One vector is turned by the same rotation once a step. Each row is the vector after some number of steps, and that number follows the row.
The counts run from 0 to 547.
[-11.6 -22.3   1.4  -2.9  31.1  17.2   7.2  -1.1 -12.2 -12.0  -3.4  -1.3
 -27.7   3.2  30.9  10.5  -6.1  12.4 -29.1  -4.3  22.1 -20.8  30.4  24.0
  20.3  16.6   3.0 -20.3  18.6  -7.0   0.0  -2.5]
362
[  2.5 -52.1 -36.0 -15.7 -15.5  20.4  -8.9   9.8   9.7 -11.8  -1.7  16.7
  12.5  12.4  -9.1  25.6   6.8  -1.4 -12.9   8.7 -13.3  15.7  -7.7  29.5
 -19.9  -3.5   8.8  22.0  -1.3  10.0  -2.0   0.4]
342
[-20.4  22.4  -0.8 -14.0   4.3 -34.1  -9.7  19.2  -2.3   1.6   5.5  -5.0
   5.3  -1.1 -22.6  -3.4 -26.7  -3.5 -29.2 -10.7  -0.1  -0.9   6.1  -2.5
   1.4 -17.7  -8.7  11.1  41.8  -2.3  -6.7 -24.5]
455
[ 10.9  21.8  -7.0  -1.8  -2.3 -23.4   4.3 -11.5 -23.1  26.9   9.8   0.9
  24.9 -22.6  23.5   9.2   6.4  13.7  10.1   7.4 -19.6 -10.0  -1.4 -16.5
 -13.6  11.8  -5.2  32.0 -19.7  -7.1   8.6 -11.3]
259
[-16.1 -14.7  -9.6  -6.1  28.7  -8.3 -10.6  18.6  -1.9 -22.7  16.5 -28.2
  -2.1 -11.2  -1.4  24.3  -2.4 -16.6 -28.0   4.7  26.5  -4.2  16.0  15.5
   6.3   5.8   0.6  -8.3   0.0  -8.8   2.3 -19.8]
67
[-24.7  -8.9 -15.6   9.2   6.5 -17.8 -14.4 -14.5  17.9 -16.9   3.2 -11.2
  25.4 -10.3  -6.1  -4.7 -15.0   0.5 -25.4 -16.3   2.7   8.3  -5.0  12.1
   5.6 -25.9  -8.9   1.6  22.6  -8.0   5.6 -28.3]
2
[ -5.9  15.5 -15.0  24.5   5.9 -19.9  -2.1 -15.9 -17.7 -13.2 -11.7  -2.5
   8.6 -19.8 -32.1  12.1  -7.1  -8.9  12.9 -19.8  20.7   2.7   5.2 -27.1
  -4.0  -5.2   8.3   5.9 -33.3  -3.8  15.0   4.2]
82
[-17.3  -1.6 -51.1  10.4   0.0 -11.3  -0.4  11.2   9.0   5.0  -6.7  -7.3
  27.2 -44.6   2.4 -12.6   0.7   2.5   9.1   6.9  16.0 -10.7  -4.7   3.5
  11.8  -0.3   0.5  -6.4 -33.9 -10.6   0.4  28.4]
378
[ 14.5 -14.4  20.5  35.3  20.0  -7.9  10.6  -6.9 -23.4  -5.4  15.5 -28.8
   9.5 -30.3  20.1   5.4  -6.6  33.9 -14.1   5.9   6.5 -24.4  12.1  -3.8
   3.2  15.7 -16.3  19.4 -17.3 -11.0  -7.9  -6.9]
246
[ 38.9  -4.2  14.3 -18.8 -30.1  18.5   5.6  11.3  -0.2   6.4  19.9  12.4
  -2.4  25.4  16.9  -0.6  -6.3  12.5 -11.5  13.0  19.6  15.8 -15.3  -1.6
   8.8  28.0 -22.9  -0.3  22.3   1.4 -11.0  24.5]
282
[ -9.7   0.3  27.3  27.6  -1.2 -11.8 -15.2   7.7  10.5 -11.2  -3.7  -4.7
   7.4 -11.1  23.6 -35.0   1.1  28.3 -15.8  -2.9  -3.0 -13.6  -4.5  11.5
 -10.8 -24.4 -18.3  11.2  29.7  -5.9 -21.8 -12.9]
168
[ -9.1  14.1  10.8 -21.7  19.2  -0.8   4.0   1.5 -29.9 -38.1   1.5   9.3
 -22.6   0.6 -18.4  24.2  -8.2 -42.4   2.0 -12.0  12.5 -24.6  -0.1  -7.3
  -4.1   8.7  14.6 -11.4  19.6   9.2  -1.3  13.9]
72
[  5.1   0.1 -23.9 -19.3   3.8  -1.5   9.6  13.8 -13.8 -12.5   5.2  13.1
 -15.2  -4.6 -24.4  45.7 -19.4 -38.6   0.2 -21.0   9.8 -13.4  16.4 -14.3
   6.3   6.5  19.7  17.1   0.9  -2.4   3.7  28.1]
73
[ 25.7  -1.1  18.0   4.9  -1.8   0.3  13.7 -21.6 -33.9  -4.1  13.9   5.5
   6.4   7.3  17.4   0.1  19.8  28.8  12.8  23.2  -4.5 -20.7 -10.4  12.0
  -9.9  31.3   6.1  -7.7   3.2   0.9 -14.8  18.4]
255
[ 30.1   9.0   2.3  -3.9 -29.5   5.7  -8.7   7.2   3.0   7.2  14.4  18.2
  -2.4  21.0  -8.0  -8.7   5.4  -0.3 -13.6   2.3  35.7  26.1 -17.9  -7.0
   3.3  16.4   3.1  -1.9  -1.1  -8.3  -6.2  39.3]
281
[ -7.5 -25.7 -17.0   3.2   0.1  13.5  16.5  19.0 -18.4  -3.0 -18.6   9.2
   0.0 -25.5  21.1  -2.9   3.1  36.6  21.7   7.2   1.8 -21.1  10.3  14.6
  -2.1  27.6  12.6   0.6   3.8  -2.1 -16.7  43.8]
531
[-15.8   5.8 -16.1  11.7 -13.5  -8.6  -8.0  16.6  26.1  19.8  -3.4  10.7
   0.3   3.8 -15.4 -36.3  -0.1  31.7  16.8 -14.9  34.7   3.0  -5.6   9.0
   8.8   6.1  11.0 -11.4  12.2 -10.3  -3.6  18.5]
156
[ 14.5   7.2 -21.1   2.9   5.2  -5.8   6.0 -12.5 -12.5  12.9  -5.2  35.8
 -18.7  22.8 -48.0   7.4 -16.2   5.4  -7.9 -25.8 -12.7  10.4  12.1   2.1
  -6.8 -13.3  17.4   1.2  10.5  14.6  13.4  -7.9]
474
[ 13.3   2.7   3.8  -0.1  -4.7  -0.7   9.5 -30.2  -5.0  -7.7 -36.4  -2.7
  21.2  11.2  -0.7 -15.2  17.3  10.8  21.1  13.4  11.9  12.8 -15.1  19.3
  11.5   4.8 -22.1 -20.3  32.7   5.1 -20.8   5.2]
149
[ -1.2  18.3  -7.7  -7.1 -13.0  -8.3   1.8   6.2   6.9  29.2   8.8  46.0
 -17.0  10.8 -10.8 -26.6 -15.2   9.1  -2.4 -34.7 -13.9 -25.5   1.0   8.6
  -9.1 -19.5  10.5  -6.1  21.2   7.3   2.2  10.3]
322
[ -6.6   6.2   6.1  -8.2  21.5   4.5   0.1 -24.6  -6.0  -3.2 -10.8  16.2
 -16.5   9.1  43.0   4.5  -2.8 -13.5 -20.1 -18.9  -5.6 -31.3  18.5   7.1
  -4.3  -6.8 -16.7 -12.3   9.9  -1.5  17.8 -15.9]
205
[ 15.0 -23.8  -9.2   2.2   7.6  -3.4  -2.0  -9.8 -13.3 -18.0 -30.2 -12.0
   4.5  -2.8   0.2  18.9  10.4  -9.7  -5.6  16.9 -14.5  -2.8  22.3  10.1
 -21.5 -27.9  -6.8  24.2   6.1   4.0  -5.8 -41.6]
186
[ -3.1 -18.5 -11.1  10.3  -9.0  -2.1  -5.0  14.7   6.7  24.2 -10.7  17.9
  16.6 -15.8   3.5   7.8  -8.7  10.3 -14.1  -9.1 -25.4   2.0  22.2  -5.6
 -21.1 -27.1   8.3  45.7 -14.0  -7.1 -12.6   6.5]
180
[ 17.7 -23.8 -26.9  -2.3 -12.7  13.8   6.7  10.9  -1.5   0.9 -16.7  21.0
 -18.1   9.4 -13.8  -5.4  24.6  16.3  38.3  13.5  -8.5  -0.9  15.0  18.5
 -10.1   3.1  23.4  -5.5 -16.3   6.6  -0.6  11.5]
32
[-29.7   8.3 -23.0 -18.1 -14.3   4.7   1.9  -0.2  -7.7  -4.3 -16.0  16.0
  33.6   1.1  12.4  20.3 -17.8  30.1  11.5  14.5  -5.3  10.7 -14.6   6.7
   7.5  26.2  -1.5  -0.2  34.2   9.0  10.4 -12.9]
144
[  4.2  29.2  21.5 -17.0   3.6 -12.9  -0.5   7.2   8.1  11.7  20.9  -0.6
 -23.3  15.1  15.9   2.8 -20.0  -7.7 -49.6 -13.7  21.2   3.2   3.5  -3.9
  17.3   0.8 -20.7   3.5  29.9 -16.0   7.2 -11.8]
284
[ -7.4  -6.0 -24.7  14.0 -22.6   1.1  -1.6   3.7   2.3  -6.3  18.9  12.3
   3.0 -15.6  32.6   3.9  -4.7   8.2  28.3  -4.0 -32.5 -37.4 -14.8  10.0
  -5.8   9.4  -6.1  20.6   5.4   8.9  12.8  14.2]
545
[  7.2   8.9   0.8  -6.6 -10.4   5.0   5.4  24.5   4.3  21.9  -3.6  27.6
 -30.0  11.6  -5.3 -32.9   2.8  44.3  12.0  -0.1   3.5 -10.5  13.8   1.3
  -0.9   3.8   6.8  -6.1  17.9   9.9  -0.8  -1.1]
479
[  6.6 -23.6  -1.5   0.5  33.3  -1.7   1.4  -2.1  -1.2  16.4  -2.0   7.1
 -35.5  -2.1   6.1   2.6  13.5  -3.7 -17.5 -10.2  26.0 -15.0  39.7  16.2
  -5.0  -2.0  20.8   3.6   9.4 -15.4   4.8  -6.6]
192
[ -1.0  12.1  11.6  -9.0   6.5   7.4  -1.0  -5.3 -15.3   3.0 -17.6  35.9
  -7.4  30.3 -35.0   4.5  -1.0   2.8  -3.2  -5.1  32.3  22.7   1.8  -3.2
   5.2  18.2  28.5 -25.4  12.3   1.7  -1.6  16.6]
137
[ -8.2   1.5  29.8   0.9  11.3  -2.7  -0.5  -0.3 -38.7   1.6  24.4  19.3
   3.5   3.8   7.7  17.8  12.5  11.0  -9.2  -3.5  15.3 -14.3   4.1  -4.1
 -27.1  34.8  41.6  -8.6   7.6  -5.9  -5.5  -3.4]
413
[ 28.7  22.8  14.4   7.7   4.3  -8.9   8.9   0.0 -30.7  16.9  -8.4   4.1
 -13.4  -5.3 -15.0  17.3   4.0 -15.4  -8.0  -8.1  -6.3 -10.2  19.3 -32.9
 -13.4  -6.1   3.8  30.7 -37.0   1.1   1.9  -0.5]
410
[ 23.1 -20.8   0.6  18.1 -14.5   1.9   0.4  23.7   6.7  -1.6 -33.7   9.6
  -7.4   2.9 -30.9 -22.1  15.9  14.4  -2.0   4.7   5.2  11.0   1.7  -2.0
  -9.6 -23.2  -1.7  -1.2 -10.6   1.7 -30.2  17.9]
175
[-20.3  -9.5  -3.0   6.5  36.9  -3.6  16.6 -30.9 -26.9  -6.1 -19.2   8.6
  14.5 -14.6  12.1  13.6 -17.2 -27.5 -21.6 -19.2  -5.3 -15.3  15.4   2.7
   2.6 -13.7  11.3  -7.5   7.4 -15.6  -9.2   3.2]
528
[-24.9  -1.0 -14.9  -9.4 -18.8   5.1 -14.9  39.0  -2.9 -18.6  -0.9  14.5
  -2.1 -21.4  13.0  15.5  -4.8  -8.3  -3.7 -10.9  23.3  -5.0  -5.2 -29.3
  -3.1   7.5  10.6   9.6 -20.0  -3.9  -1.9  35.4]
64
[  8.4   3.2  18.6  12.3  15.0 -25.8  -0.2 -10.7  -0.6  12.9  13.2  -3.5
  19.9   2.5 -17.4 -14.3  -1.0 -11.3 -42.4  -5.5  28.9  17.6  -6.1  -1.9
  10.0  -4.5   7.0 -14.9  21.6 -21.1 -30.3  13.8]
450
[ 19.0  34.2  -1.8  19.0 -10.5 -28.5  10.8   3.1 -24.6   4.1  -4.1   1.6
  -9.6  -9.5 -19.2 -22.7  24.0   3.6  20.1  10.4   8.4  -8.6 -10.1 -10.2
  -7.6  -1.0  -7.4 -17.7 -34.6   9.8   1.5   9.0]
96
